(in the rows, 128 means zero)
Where one turn sends some rows of the set: a few examples, then the rows asked
giv: [ 97  97 121 129 140 168 180 111 138 127 109 121 137 157 140 131 108 123
 132 107]
zibo: [120 106 145 122 116 125 137 188 134 143 116 110 162 142 127  89 127 151
 133 107]
rimet: [113 129 115 129 144 123 173  79 163 146 171 105 163 141 136 121 114 142
 132 102]
Vaz: [116 106 121 118 125 141 149 163 135 128 181 109 172 139 174 125 123 147
 124  92]
ruveg: [109 107 111 125 120 132 155 163 144 128 181 108 170 137 173 133 125 139
 121  93]
moger: [ 94  99 116 132 139 161 183 110 142 128 111 119 136 159 142 136 111 119
 130 105]
vik: [141 129 153 131 148 138 146 162 134 132 117 122 175 152 102 137 128 154
 141 116]
Laf: [ 95 112 121 137 102  97 155 189 162 136 118 107 157 138 127 107 134 128
 121 107]
zipes: [ 93  94 113 131 140 164 179 109 141 138 110 118 132 157 141 132 116 122
 128 105]
gapi: [131  98 136 123 137 153 134 149 137 126 113 112 165 141  81  94 119 148
 129 109]
Nuro: [138 109 144 112 155  92 153  97 124 145 129 121 163 143 115 102 113 128
 142  99]
Koriv: [111 111 123 136 119 131 158 153 158  98 113 114 168 140  73 112 112 127
 125 111]
lotul: [125  76 129 140  92 122 147 120 155 123 141 107 159 113 164 107 122 168
 126 117]
Mepas: [118 112 124 118 122 142 157 167 134 113 179 113 176 138 168 125 115 145
 130  93]
Raloz: [110 117 141 129 104 113 155 193 147 118 113 113 167 141 121  97 118 137
 134 110]
zepel: [129 120 141 118 145  85 170 101 133 119 126 125 167 142 111 109 103 117
 143 102]
Nom: [ 99  94 118 128 144 169 174 109 137 138 111 120 134 158 142 129 112 125
 132 105]
pobo: [133 116 133 137 152 127 133 155 143 168 124 112 163 151 113 141 151 156
 127 109]
tamo: [116 115 122 127 141  69 170  99 146 135 131 118 160 140 114 119 116 108
 133  99]
lisuz: [126  79 135 138  91 124 153 121 152 113 140 110 165 112 161 106 117 169
 132 120]
Seg: [113 125 113 152 136 106 152 159 165 153 126 111 162 150 108 160 151 135
 118 110]
Zudu: [ 98 100  98 146 117 116 148 147 171 132 119 104 156 138  83 122 137 119
 107 104]
tonem: [119 128 125 123 151 133 167  78 155 145 168 107 165 145 137 113 110 149
 138 104]
bar: [121 137 134 146 129 115 167 165 156 114 120 123 175 150  98 155 127 134
 135 117]
noko: [120  82 129 141  87 119 158 123 159 107 139 109 164 113 158 110 114 162
 129 121]
Ruva: [119  86 112 133 136 135 123 142 152 160 122 100 151 139  90 104 142 141
 111 101]
dit: [111 135 119 130 140 124 183  82 163 128 168 107 168 143 132 123 105 139
 136 105]
Nekup: [125 106 123 120 151  78 153  95 136 158 132 113 155 141 122 111 125 120
 131  96]
teza: [117  80 122 144  88 116 154 122 161 119 142 107 160 112 162 112 122 162
 126 118]
ker: [107 113 116 123 117 133 163 165 144 112 179 113 174 137 169 132 118 137
 126  95]
bomi: [119 135 130 125 143 131 176  82 153 129 167 111 170 143 132 115 102 146
 144 105]
fupaz: [107 101 126 131 115 109 136 184 150 161 120 103 153 141 131  97 143 144
 121 105]

Nom moves to giv
Laf moves to fupaz
And these:
noko moves to teza
Mepas moves to ker
bar moves to Seg
Nekup moves to Nuro
bomi moves to dit
Ruva moves to gapi

Where one turn sends some rows of the set: a few examples, then the rows asked
Fisol: [149 130 125 128 124 111 144 149 143 160 135 118 108 141 136 120 128 149
 129 124 134 109  98 107 123 161 129 136 106 134 151 109 148 143 170 150
 128 115 132 139  91 158 135 108 115  97 149 108 129 109 131 159 112 132
 129 107 119 145 117 162 113 111 123 125 107 109 136 143 140  97 123 157
 139 117]
balo: [123 128 107 142 112 118 117 162 115 116 164 104 124 121 145 116 159 124
 120 136 156 152 142 134 121 138 125 116 107 133 143 128 128 142 133 130
 100 106 144  85 118 122 160 135 104 134 130 145 108 107  98 109 136 102
 131 101 114 133 121 139 127 162 141 165 148 122 131 144 111 106 145 143
  87 105]
Nal: [131  92 112 150 111 135 108 132 125 143 157 128 134 139  96 132 117 142
 134 124 122 153 132  94 132 143 156 118 126 120 130 133 144  90 129 138
 117 141 116 123 126 128 127 145 114 149 165 112 137 116 138  88 109 141
 147 122 100  83 137 144 111 138 114 126  93  99 127 143 145 132 115 123
 114 117]
debib: [153 140 132 127 133  99 140 146 146 157 121 120 106 140 142 134 132 134
 136 123 137 102 104 112 123 148 122 130 106 136 143 109 138 145 162 144
 141 108 134 145  91 157 139 118 124  87 143 110 130 114 132 170 120 130
 123 111 119 170 114 158 113 109 127 125 127 112 132 141 152 103 125 154
 146 116]
rofa: [137 150 111 125 134 138 126 137 117  95 126 136 138 124 106 128 116 130
 159 136 140 141 148 131 111  97 129 121 133 115 116 134  95 144  98  94
 110 138 144 117 164 102 147 135 120 164  94 134 103 140 120  98 128 123
 143 139 183 145 117 110 135 132 123 127 143 142  96 117 135 105 132 115
 121 152]
ludak: [113 105  85 120 142 131 137 134 113 100 160 115 134 126 115 105 128 136
 148 124 135 162 133 123 155 141 137 127 143 126 145 126 104 139  97 112
 103 136 126  93 145  98 157 129 113 161 123 161 113 126 111  84 105 114
 131 126 145 128 123 101 138 146 135 124 126 133 110 130 104 100 129 135
  94 132]
kidur: [132 153 127 105 117  89 150 127 119 110 141 144 119 135 127 107 122 129
 114 137 144 139 115 143 132 131 144 103 111  95 133 146 115 132 144 101
 112 103 126 131 158 120 141 145 160 131 112 145 112 145 133  99 127 129
 160 118 138 127 121 128 156 112  91 114 144 122 134 152 138 143 116 101
 144 159]
vuf: [126 131 111 124 109 108 155 124 116 117 162 132 132 131 123 103 142 131
 104 140 139 154 130 138 148 163 166  97 128 130 152 169 128 134 142 103
 114 125 127 110 126 128 159 122 121 130 131 154 136 117  99  89 127 135
 150  94 123 108 108 143 138 126 106 122 145 116 126 128 120 126 122 115
 109 125]
Biv: [116 105  84 125 125  98  88 128 133 146 161 115 119 155 155 146 133 131
 123 107 153 139 135 103 163 125  99 124 125 123 133 116 142 118  79 119
 101 139 119 131 140 129 143 149 109 150 125 158 141 128 118 110 124 124
 125 120 106  98 157 130  98 112 139 135 109 136 107 136 148 132 134 139
 111 123]
vubod: [106 114  83 123 144 129 144 115 121 101 163 113 133 126 131 105 137 141
 149 122 136 160 129 124 160 143 137 122 141 129 152 122 119 136  90 125
 112 142 120  93 139 113 162 128 112 157 134 166 118 111 113  86 100 104
 124 124 124 127 127 112 141 142 133 132 124 124 118 138 108 109 132 148
  95 134]
fil: [137 140 128 114 164 118 121 114 124 144 139 120 142 118 124 144  96 158
 128 108 116 131 128  85 146 141 130 108 133 159 148 129 123 120 116 118
 124 125 115 150 124 136  90  78 126 106 113 120 126 112 121 129  68 112
 121 114 148 120 133 149 120 110 123 120  99 135 129 126 127 102 119 148
 141 124]
tez: [149 127 155 147 128 125 160 122 114 126  95 142 135 125 108 103 103 115
 121 134 122 106 109 130  96 119 139 140 132 104 111 128 138 143 145 103
 137 116 146 147 112 121 139 130 135 117 127 115 138 152 144 124 133 130
 139 167 163 172 125 122 149 145 114 129 147  95 102 131 115 116 117 103
 141 153]
zarag: [111 115 124 151 109 123 124  99 131 136 124 125 150 139  99 148 121 124
 122 121 129 140 154 115 137 102 137 121 113 132 113 136 119  99 130 103
 120 140 113 134 137  91 120 162 118 128 142 130 134 119 134  85 149 134
 122 125 137 119 172 143 128 131 106 136 134 141 135  95 111 153 133 107
 162 126]
vaf: [110  90 107 137 125 117 137 122 146 110 125 142 141 159 132 135 124 117
 138 137 153 131 144 112 145 116 120 140 122 120 101 100 122 109 114 124
 127 131 110 132 121 115 164 184 119 145 131 141 163 145 150 109 156 139
 142 138 128 134 175 117 119 140 121 124 147 139 117 101 127 145 137 134
 151 108]
zuna: [142 149 146 109 139 108 149 126 121 120 113 153 119 142 140 122 118 141
 130 122 126 111 105 138 124 105 117 117 110  96 129 128 114 137 131 106
 122  94 137 142 152 110 123 155 165 128 128 135 132 143 150 133  95 112
 132 131 153 147 140 101 155 118  99 110 143 123 131 145 145 126 133 108
 153 169]
zimo: [114 108 115 136 107 120 135 145 142 151 137 126 120 160 133 134 148 128
 138 117 158 164 136 129 122  95 124 133 104 104 127 106 101  91 147 137
 112 138 113 143 115  97 138 160 135 112 148 120 132 128 144 107 170 131
 143 143 144 125 141 150 110 144 109 106 156 127 129 113 136 131 151 129
 157 119]
Zuda: [126 105 130 143 150 135 130 122 138 121  90 120 138 132 136 147 106 158
 149 114 121  99 112 107 130 119 101 134 145 144 124 102 155 162 111 138
 155 120 139 135 122 137 127 122 118 121 115 124 152 125 121 175  86 109
 111 136 143 157 149 113 132 137 139 137 108 129 130 124 135 104 127 164
 121 133]
Gafu: [118 101 123 139 155 146 116 135 137 120 100 113 128 126 137 146 110 154
 145 123 125  98 118  93 130 128 113 133 141 165 118 100 165 164 107 144
 138 134 141 128 109 141 135 124 104 117 110 125 149 115 112 164  96 106
 111 128 138 149 129 123 112 133 142 155 106 136 122 115 131  96 136 167
 110 107]
roret: [114 116 109 140  96 128 120 159 122 124 148 106 123 126 143 108 148 128
 118 132 153 140 138 147 111 131 131 114 113 121 147 132 142 147 142 128
 100 101 158  86 121 108 168 144  97 137 131 146 116 123 103 104 137 106
 119 114 125 134 119 126 137 153 135 157 144 114 119 139 107 114 150 133
  77 112]
Visez: [157 138 144 133 162 124 128 113 125 147 126 127 151 119 105 137  93 140
 136 110 113 130 130  92 137 134 134 115 136 159 145 131 116 124 132 118
 137 116 128 157 117 136  91  71 127  99 114 108 136 115 130 132  86 118
 128 125 158 143 132 147 124 120 114 119 110 127 131 124 127 102 100 148
 155 132]
mirob: [161 173 140 122 129 104 145 147 138 132 105 131 124 133 119 143 122 127
 139 142 151 103 119 123 101 105  99 132 104 131 131 122 121 158 149 110
 126 113 146 155 133 130 141 129 117 100 104 126 129 132 130 164 128 123
 118 122 162 181 130 137 117 112 125 141 158 128 120 106 138 105 144 138
 168 135]
Femu: [144 141 141 124 163 117 128 114 127 150 131 131 148 123 110 141 101 137
 133 101 115 137 133  91 136 139 135 110 137 153 143 117 111 120 122 118
 135 127 121 160 128 136  89  72 129  93 121 108 127 106 126 137  73 117
 131 121 153 137 124 149 118 111 123 116 110 122 125 117 134 104 108 146
 150 135]
zilo: [155 142 167 139 145 123 162 119 130 122 109 141 146 127  97 107  97 122
 129 124 122 121 109 109 106 125 148 140 141 131 124 123 123 132 154 107
 148 123 122 159 125 129 110  99 128 101 117 112 143 137 143 134 110 133
 136 155 171 165 129 132 132 136 113 113 132 105 113 110 118 116 107 123
 164 152]
kep: [110  99  94 131 106 127 106 152 140 155 144 125 106 141 108 129 145 136
 116 131 146 147 143 106 131 128 127 119 113 133 125  98 128 123 119 150
  97 169 126 122 123 142 154 139 111 100 109 121 125 104 128  98 178 139
 154 123 107 125 109 163  86 141 132 122 142 110 108 122 129 135 144 137
 124 115]
magut: [113 100  94 126 116  99  85 128 139 133 156 130 128 146 149 143 136 135
 121 115 139 136 131 103 159 119 103 130 128 130 122 113 136 126  82 129
 103 140 124 126 133 127 146 155 112 148 120 155 143 128 127 109 127 127
 132 129 106  93 169 123  98 119 141 138 120 143 110 134 157 147 140 129
 112 117]
rutu: [128 120 134 153 100 117 142 132 121 125 119 124 119 134 134  98 118 116
 117 143 151 117 122 150  82 110 145 143 133  94 111 125 154 155 142 114
 123 107 163 124 126 117 161 154 124 152 129 123 118 147 128 110 157 122
 130 151 141 158 123 118 145 148 125 152 137  96 100 140 119 117 129  99
 114 142]
kadi: [160 165 130 121 132 126 136 138 124 120 108 140 132 123 110 139 120 124
 138 142 133 111 135 118 101  87  93 128 119 122 121 130 104 148 118  94
 122 121 152 139 155 116 144 133 125 121  96 120 114 137 125 127 137 125
 123 132 186 167 120 116 125 127 112 135 169 140 101 108 137  99 134 116
 153 151]
vul: [156 151 126 124 139 109 140 148 152 158 121 121 113 137 134 142 130 147
 135 124 133 101  99 126 116 138 114 132 102 137 158 108 136 152 167 140
 136 112 139 150 103 155 139 114 124  96 132 108 134 106 136 171 123 133
 120 109 127 171 118 154 117 110 122 126 130 113 137 139 145 100 125 162
 153 118]
Gako: [122 102 127 141 153 135 119 121 137 120  89 117 136 127 127 155 103 147
 147 116 115  95 112 101 135 119 110 131 149 156 117 104 156 161 111 144
 149 123 141 132 128 145 127 127 113 123 119 125 140 126 118 167  83 108
  95 139 134 159 141 116 122 131 140 153 106 120 130 119 137 102 134 160
 116 124]
Lim: [114  99  90 135 120 133 106 155 139 137 141 128 106 131 108 137 132 139
 111 131 146 149 150 108 128 130 126 117 117 131 131  90 139 122 119 138
 103 165 128 122 128 144 157 135 104  98 106 119 123 112 116  98 166 141
 148 122 108 126 104 163  81 146 137 127 134 118 121 125 117 134 130 139
 112 107]
Kovin: [118 121 103 136 105 108 159 130 122 111 161 127 151 123 126 100 141 127
 104 133 132 160 139 126 145 163 172 101 136 142 146 160 130 132 133 114
 116 128 132 108 120 134 151 104 113 123 132 156 142 101  94  89 125 133
 149 105 123 100 119 147 125 129 117 136 133 112 123 126 122 126 119 124
 103 135]
Dufo: [132 135 147 126 148 123 144 123 130 116  99 133 131 137 136 134 107 140
 153 126 127 103  98 123 121  91 111 138 127 118 119 118 127 147 130 120
 140 104 136 141 144 115 107 151 145 133 124 138 138 143 144 161  71 107
 103 143 151 154 151 104 158 127 125 125 123 121 133 133 131 120 137 139
 150 163]
posup: [129  97 123 147 107 126 107 123 126 144 161 132 136 135  87 132 119 141
 127 121 116 157 135  93 139 138 149 117 123 124 126 128 141 101 121 137
 112 143 112 119 125 117 127 143 118 143 155 119 125 116 146  79 122 131
 151 118 100  89 153 152 117 147 120 129 102 105 121 137 141 139 116 121
 116 117]

magut moves to kep
rofa moves to rutu
fil moves to Gafu
And these:
vuf moves to ludak
tez moves to zuna
Lim moves to Nal
Femu moves to Gako
vul moves to Visez
zilo moves to Dufo
Kovin moves to vubod
zarag moves to vaf

